In the data rows, the value 128 means zero.
Here are some points, each followed by its number:
[122 161 154 111 151 147 123 127 138 161 146 158 135 161 133 133 121 164
 147 149 145 154 160 154 134 150 145] 0
[154 161 143 152 165 156 156 173 158 155 166 150 153 158 162 161 156 154
 146 149 154 143 155 152 156 152 145] 1
[149 146 140 139 146 148 146 147 154 153 159 141 151 162 135 154 157 148
 159 162 151 149 155 152 152 173 151] 2
[113 151 153 109 146 165 113 111  96 167 154 139 110 161 111 117 112 156
 126 169 158 159 169 161 108 142 135] 3
[108 157 141 136 144 140 146 130 149 113 147 138 134 125 110 148 108 150
 116 139 112 150 149 115 146 104 136] 4
[104  94 103 109 102 100  94  91  95 102  96  99  91  98  95  86  93  93
  99  93  98  95  97  99  87  99  84] 5
[117 121 121 118 108 109 116 124 105 114 123 111 115 136 112 121 118 117
 125 146 123 102 115 127 110 124 113] 6
[120 117 121 116 125 121 110 119 116 122 128 126 123 119 120 123 107 116
 125 114 120 131 134 124 119 122 135] 7
[ 96  84  97  82 100  88  77  85  89  84  80  81  92  82 100  78  90  90
  96  77  88 106  98  99  90  99  83] 8
[ 94 110 111  94 127 100 110 100 123  97 119 112 110 103  98 123 102 111
 104  98  97 116 125  96 117  92 106] 9
[131 102 109 119 112 109  97 116 110 109 109 117 112  97 125 102 126 118
 105 108 111 105 111 125 102 131 107] 10
[76 67 67 69 69 76 60 70 57 79 64 68 58 65 61 52 72 75 73 69 77 65 68 70
 68 70 58] 11
[160 161 143 161 132 150 140 158 161 163 152 155 157 148 156 157 152 168
 142 155 144 143 153 151 139 154 147] 12
[164 165 154 169 165 153 160 169 158 161 163 147 173 179 153 176 168 176
 154 178 156 169 170 154 157 152 168] 13
[144 139 169 142 152 160 162 143 150 139 150 167 135 146 167 141 145 126
 165 145 148 154 152 162 161 166 145] 14
[122 126 137 138 110 118 143 129 143 141 119 126 144 154 123 124 140 131
 143 152 130 126 123 127 111 153 139] 15
[175 159 156 159 156 154 164 175 162 160 163 159 158 153 160 164 161 159
 157 155 144 154 169 150 162 158 175] 16
[ 95  72  76  84  63  72  72  81  72  97  75  57  66  75 102  72  97  73
  94  65  93  69  64  95  67  90  81] 17
[164 149 158 156 159 140 149 152 156 157 158 155 144 148 153 157 167 160
 148 164 158 157 162 147 156 168 152] 18
[150 158 166 161 156 164 165 163 165 165 161 174 159 159 161 169 153 161
 172 164 168 154 166 158 162 150 164] 19
[155 167 149 157 171 162 163 178 163 162 172 156 157 161 168 168 158 158
 151 156 160 148 160 159 164 156 151] 20
[159 114 115 167 109 104 162 154 146 113 113 136 154 107 159 144 156 100
 152  94 104 103 113 101 167 131 139] 21
[165 112 104 155  95  94 148 152 157  99  93 114 138  94 156 158 144  96
 133  96  96  92 101  92 163 134 145] 22
[151 158 157 161 159 159 165 163 154 150 144 166 159 162 171 169 164 151
 164 158 160 161 155 153 167 162 174] 23
[108 100 107 112 106 118 107 108 104 118  84 104 111 130 114  90 113  99
 118 115 109  95  96 114  98 115 116] 24
[115 141 135 115 134 120 143 122 139 118 133 140 135 123 113 141 121 133
 125 134 104 132 129 126 141 114 122] 25
[126 115 126 125 117 129 123 129 119 120 117 121 126 121 127 117 115 123
 127 116 127 119 115 131 120 122 117] 26
[ 86  97  98 103 100 119 103 101 110  97 109 103 114 103 111 103  74  91
 110 100  91  93 109 130  89  89 102] 27
Which point above is nearest to each new point? Its number follows each.
[122 118 130 122 120 134 120 128 117 122 121 126 124 124 126 115 114 128
 131 120 132 123 117 137 117 125 117] 26
[ 85 128 124 103 107 115 120 102 129 100 128 131 118  92 100 120 101 143
 103 116  98 131 129 106 143  88 107] 9
[63 58 74 58 75 76 57 73 50 86 65 68 68 79 64 69 81 68 75 83 64 68 72 79
 66 74 63] 11
[102  98  90 110  82  90 112 103 106 125  91  94 116 150 106  79 132  90
 124 148 108  88  82  98  83 145  98] 24
[74 64 50 75 76 62 76 69 67 60 68 60 69 64 72 69 72 70 61 60 61 71 71 63
 76 70 57] 11
[147 149 144 138 151 150 144 146 150 154 158 140 147 162 133 152 153 151
 157 163 152 152 158 154 151 173 154] 2
[125  92 100 112 103 101  88 108 103 101 101 110 106  83 119  95 119 112
  96  99 102  97 103 119  95 126  99] 10
[117 149 162 131 156 156 117 114 112 145 138 131 114 144 119 108 113 149
 123 155 151 166 157 156 118 142 136] 3
[153  90  93 158  92  98 153 137 144 100  96  94 141 101 140 146 136  89
 120  94  99  88 102 103 136 115 135] 22
[129  99 106 118 109 109  98 113 108 109 105 116 112  93 125 104 125 117
 103 106 109 104 110 124 102 130 108] 10
[63 65 75 66 47 76 60 63 82 76 72 86 57 69 68 65 69 85 58 74 81 80 72 70
 61 55 62] 11
[159 117 122 164 115 110 160 152 141 118 114 136 152 111 160 142 153 104
 153  96 109 108 119 106 166 136 141] 21
[72 61 65 63 66 80 57 71 67 59 61 51 61 69 63 51 63 66 75 74 66 58 69 75
 60 78 57] 11
[ 84 101 106  85 120  91 102  88 117  87 110 106 103  94  87 116  93 104
  97  89  88 112 119  86 110  82  99] 9
[126 135 131 107 132 126 117 119 139 120 150 138 120 132 136 133 135 137
 123 129 113 136 138 117 135 116 130] 25
[ 99  73  78  90  67  75  79  84  79  96  76  60  71  75 103  77  99  75
  92  67  94  74  67  94  73  90  84] 17
[160 113 114 167 110 104 162 156 143 113 111 134 155 106 160 142 155  99
 151  91 103 102 115 100 168 132 140] 21
[156 162 172 165 160 167 170 171 169 170 165 180 165 167 171 173 161 167
 183 169 176 158 171 167 165 153 171] 19
[ 86 125 117 104 103 113 115 106 127 100 125 125 117  94  97 118 101 139
  98 114  98 125 124 102 135  86 103] 9
[106  97 103 109 105 118 101 105  99 115  80 101 107 126 113  85 110  95
 114 109 107  91  93 112  97 109 113] 24
[101 155 139 133 144 139 145 127 146 108 144 133 129 121 104 145 101 147
 111 136 106 147 147 110 144  96 136] 4
[160 120 121 168 117 112 161 159 146 121 120 139 156 113 162 145 158 109
 153 101 110 110 123 108 168 138 145] 21
[106 105 112 109 112 123 102 107 101 121  90 105 108 132 113  89 110 103
 116 116 115 102 103 117  99 113 118] 24
[118 122  84 110  90  76  83 119 105 113 107  80 113 111  84  99 114 109
  77 108  98  88 105  92  72  77  78] 5
[147 139 167 137 158 170 172 143 138 146 147 160 137 154 173 151 154 142
 152 144 157 164 170 163 162 170 152] 14
[110 103 103 112 107 120 103 109 104 116  89 103 110 127 114  91 111 101
 112 112 110  96  97 112  99 107 112] 24
[115 158 158 111 157 151 116 118 114 162 168 144 106 153 110 112  97 152
 121 168 161 161 157 162 101 143 132] 3
[ 93  82  97  80  98  87  72  80  86  81  78  78  89  78  98  73  85  90
  98  75  86 108  99 100  85 100  78] 8
[110 147 164 127 155 154 111 107 105 144 133 126 108 148 114 100 111 149
 121 161 152 167 157 156 112 147 132] 3
[153 149 141 140 149 149 148 150 156 154 162 142 153 164 135 158 158 150
 163 163 152 150 158 155 157 175 155] 2
